[[124 119 117 130 123 141 132 140 136 134 137 133]
 [119 132 124 133 120 134 130 130 134 125 130 137]
 [127 124 121 113 135 135 125 138 125 123 134 132]
 [131 126 137 147 125 117 132 122 127 136 117 121]
 [119 110 125 151 122 132 131 152 142 137 124 138]
 [114 130 120 130 129 139 131 144 137 119 133 141]] gives 119

[[118 118 126 136 120 138 125 140 136 132 118]
 [125 125 139 109 130 136 126 130 128 128 127]
 [128 133 128 131 146 142 131 124 131 128 122]
 [133 126 117 140 119 138 122 151 125 131 144]
 [132 128 116 132 106 126 131 120 143 130 123]
 [131 134 112 141 152 135 128 107 124 127 122]
 [121 124 119 116 100 136 127 121 127 130 142]] gives 127

[[124 137 149 117 125 115 122 152 138 125 124 119]
 [130 126 134 125 130 122 130 141 141 128 125 115]
 [116 139 121 132 109 130 128 135 127 116 140 132]
 [135 135 133 123 126 125 127 119 120 129 131 140]
 [122 126 130 127 133 125 125 139 139 129 126 118]
 [124 129 128 125 127 129 129 129 132 128 126 127]
 [119 134 131 127 120 129 125 137 129 125 128 127]
 [118 138 126 130 109 129 128 134 127 116 138 129]
 [138 117 131 124 141 123 132 127 135 135 118 119]
 [142 106 132 126 137 125 131 137 144 133 116  99]] gives 133

[[129 129 127 125 126 132]
 [128 128 128 129 129 126]
 [130 127 127 125 126 132]
 [122 130 128 141 135 110]
 [120 130 128 144 138 106]
 [129 128 128 127 127 131]
 [119 129 128 145 137 105]
 [120 129 128 144 137 105]
 [120 129 128 144 138 105]
 [129 128 128 127 128 129]
 [121 130 128 140 136 111]] gives 140

[[135 130 139 139 116 132 129 149 103]
 [131 125 121 122 148 125 123 121 132]
 [137 127 118 121 133 144 122 110 139]
 [127 128 139 132 126 131 140 133 115]
 [132 114 130 144 136 114 135 150 123]] gives 135
---
[118 123 106 133 115] ans = 123

[132 120 133 119 118 107] ans = 132

[[142 102 103 141 132 141 137]
 [126 149 145 113 138 122 137]] ans = 145

[[134 121 138 117 139]
 [111 148 139 137 117]
 [131 116 132 149 118]] ans = 148

[108 121 109 129 139 149 121] ans = 139

[[127 112 135 144]
 [129 122 140 138]
 [151 123 150 113]] ans = 150

[153 109 147 112 131] ans = 147

[153 138 137 129 118 117 128] ans = 138
---
[[133 135 130 120 117 118 119]
 [130 116 113 138 113 121 142]
 [144 122 130 153 135 113 110]]
142

[139 119 129 132 103 149]
132

[133 149 140 135]
135

[[136 143 119 145 117 109 104]
 [105 112 128 123 111 108 149]]
143

[138 114 131 101 122 121 114]
122

[[123 127 126 115 156 114 121]
 [150 129 126 114 132 130 151]]
150

[114 121 141 145 139 105]
139
---
(131, 121, 142, 119, 100, 102) -> 102
(130, 103, 118, 139, 100) -> 100
(134, 151, 116, 105) -> 105
(125, 128, 108, 121, 144, 100) -> 100
(130, 104, 132, 125, 144, 131) -> 131
(107, 130, 130, 157, 150, 117) -> 117
---
[135 138 150 115 110] out 115

[[125 111 107 132 116]
 [130 131 136 134 139]
 [137 129 125 123 128]] out 132

[137 117 103 106 119] out 106

[[141 144 109 115 139]
 [117 135 142 155 127]] out 115

[[130 128 154 119 136]
 [131 132 153 123 134]] out 119

[[128 132 137 134 118]
 [134 128 128 136 104]] out 134

[109 121 133 104 119] out 104

[132 118 131 133  98] out 133

[[132 152 141 147 135]
 [110 118 153 139 122]
 [102 109 153 139 122]] out 147

[123 113 140 153 134] out 153
---
[[123 151 126 117]
 [127 120 146 144]
 [147 127 114 131]] ⇒ 120

[[130 154 108 119 121 145]
 [142 132 143 133 139 141]
 [124 110 121 121 110 124]] ⇒ 133

[[136 151 138 132]
 [154 131 128 119]
 [134 100 140 131]] ⇒ 131

[[117 132 123 129 102 135 120]
 [137 132 145 142 132 145 118]
 [131 129 140 148 126 146 136]] ⇒ 132

[[142 132 129 142 127 125 111]
 [121 145 135 157 120 140 148]
 [121 129 124 122 125 121 139]] ⇒ 120

[[152 131 149 128 144 133 127]
 [115 126 128 126 121 129 131]
 [152 121 144 139 134 130 126]] ⇒ 121
---
112  139  118  109  132
146  139  148  143  130
130  136  139  154  127
→ 154

155  151  120  153
129  128  127  129
134  105  113  100
→ 113

148  118  121  112  123
119  135  139  132  127
131  113  112  104  144
→ 104

132  115  135  105  143  153
145  155  141  101  127  102
129  137  152  114  118  112
→ 118

135  117  133  112  107  128
130  120  132  128  137  131
126  126  126  119  106  109
→ 106

142  124  123  129  156
122  140  146  142  139
105  124  101  117  108
→ 117
---
[[123 133 130 130 126 127]
 [131 127 138 119 114 124]
 [133 134 124 119 101 132]] -> 123

[[146 144 135 146 131 124 112]
 [127 125 116 114 138 132 126]
 [135 153 126 140 133 120 118]] -> 146

[[ 99 120 115 141]
 [105 124 108 137]
 [139 125 153 107]] -> 99

[[138 131 130 143 126]
 [134 131 129 142 126]
 [149 146 126 143 120]] -> 138

[[111 133 152 110 122 124]
 [103 134 153 105 131 108]
 [142 112 119 146 135 129]] -> 111

[[127 130 119 126 131 116 126]
 [138 126 129 135 137 123 124]
 [129 125 128 130 141 149 135]] -> 127
---
[137 146 154 135 122 111] Out: 137, 111

[133 115 104 129 121 144] Out: 133, 144

[[132 125 125 139 121 116]
 [122 124 119 121 113 150]
 [121 128 126 121 139 141]] Out: 132, 141

[136 131 154 135 138 127 140] Out: 136, 140

[[131 109 128 155]
 [132 122 128 145]
 [129 126 123 146]] Out: 131, 146

[128 126 104 137] Out: 128, 137

[[149 142 141 151 110 128  99]
 [138 156 120 112 112 122 140]
 [154 134 110 109 110 113 151]] Out: 149, 151
---
119	104	110	139 => 119

115	132	112	121	148	106	139
131	101	131	112	112	105	106
133	103	139	109	117	131	131
=> 105

98	132	118	109	116 => 116

137	155	141	116	122	133	108 => 122

129	156	142	105 => 142

128	141	157	130 => 141

120	123	136	126	123	132	131
152	143	109	139	131	127	118
151	143	110	131	138	125	116
=> 116

150	114	128	138	141 => 138

138	125	135	106 => 135
---
[138 151 115 121 118 120 127] ⇒ 138, 127

[[109 157 100 106 118 157 140]
 [101 155 138 105 146 144 139]] ⇒ 109, 139

[[124 119 100 117 152 127 130]
 [136 120 121 116 149 145 123]
 [126 126 130 129 125 125 127]] ⇒ 124, 127

[138 103 140  98 137] ⇒ 138, 137

[143 145 122 152 101 114 118] ⇒ 143, 118

[114 114 113 113 126  99] ⇒ 114, 99

[[144 134 127 124 111 138 114]
 [149 124 128 132 117 124 119]
 [122 130 127 104 146 121 144]] ⇒ 144, 144

[[151 140 134 112 141 128]
 [134 132 129 123 133 127]] ⇒ 151, 127

[134 138 105 117 107] ⇒ 134, 107

[156 128 130 122 121 113] ⇒ 156, 113
---
[116 146 150 138 137 146 105]
105
[129 101 104 122]
122
[126 150 142 116 144]
144
[144 126 157 127]
127
[108 116 146 104 112 124 129]
129
[114 149 113 119 117 115 136]
136
[130 104 139 132 120]
120
---
[[120, 131, 127, 109, 105], [141, 107, 107, 139, 113], [132, 121, 140, 124, 144]] | 120, 144
[120, 132, 131, 136, 119, 104] | 120, 104
[128, 108, 125, 153, 116] | 128, 116
[142, 150, 123, 135, 147, 134, 124] | 142, 124
[130, 131, 119, 127, 105, 122, 156] | 130, 156
[138, 99, 146, 118, 128] | 138, 128
[[147, 143, 133, 121, 145], [149, 145, 125, 130, 134]] | 147, 134
[121, 148, 150, 137, 147] | 121, 147
[157, 120, 137, 140, 133] | 157, 133
[[129, 131, 116, 116, 139, 106], [129, 103, 134, 116, 114, 122]] | 129, 122
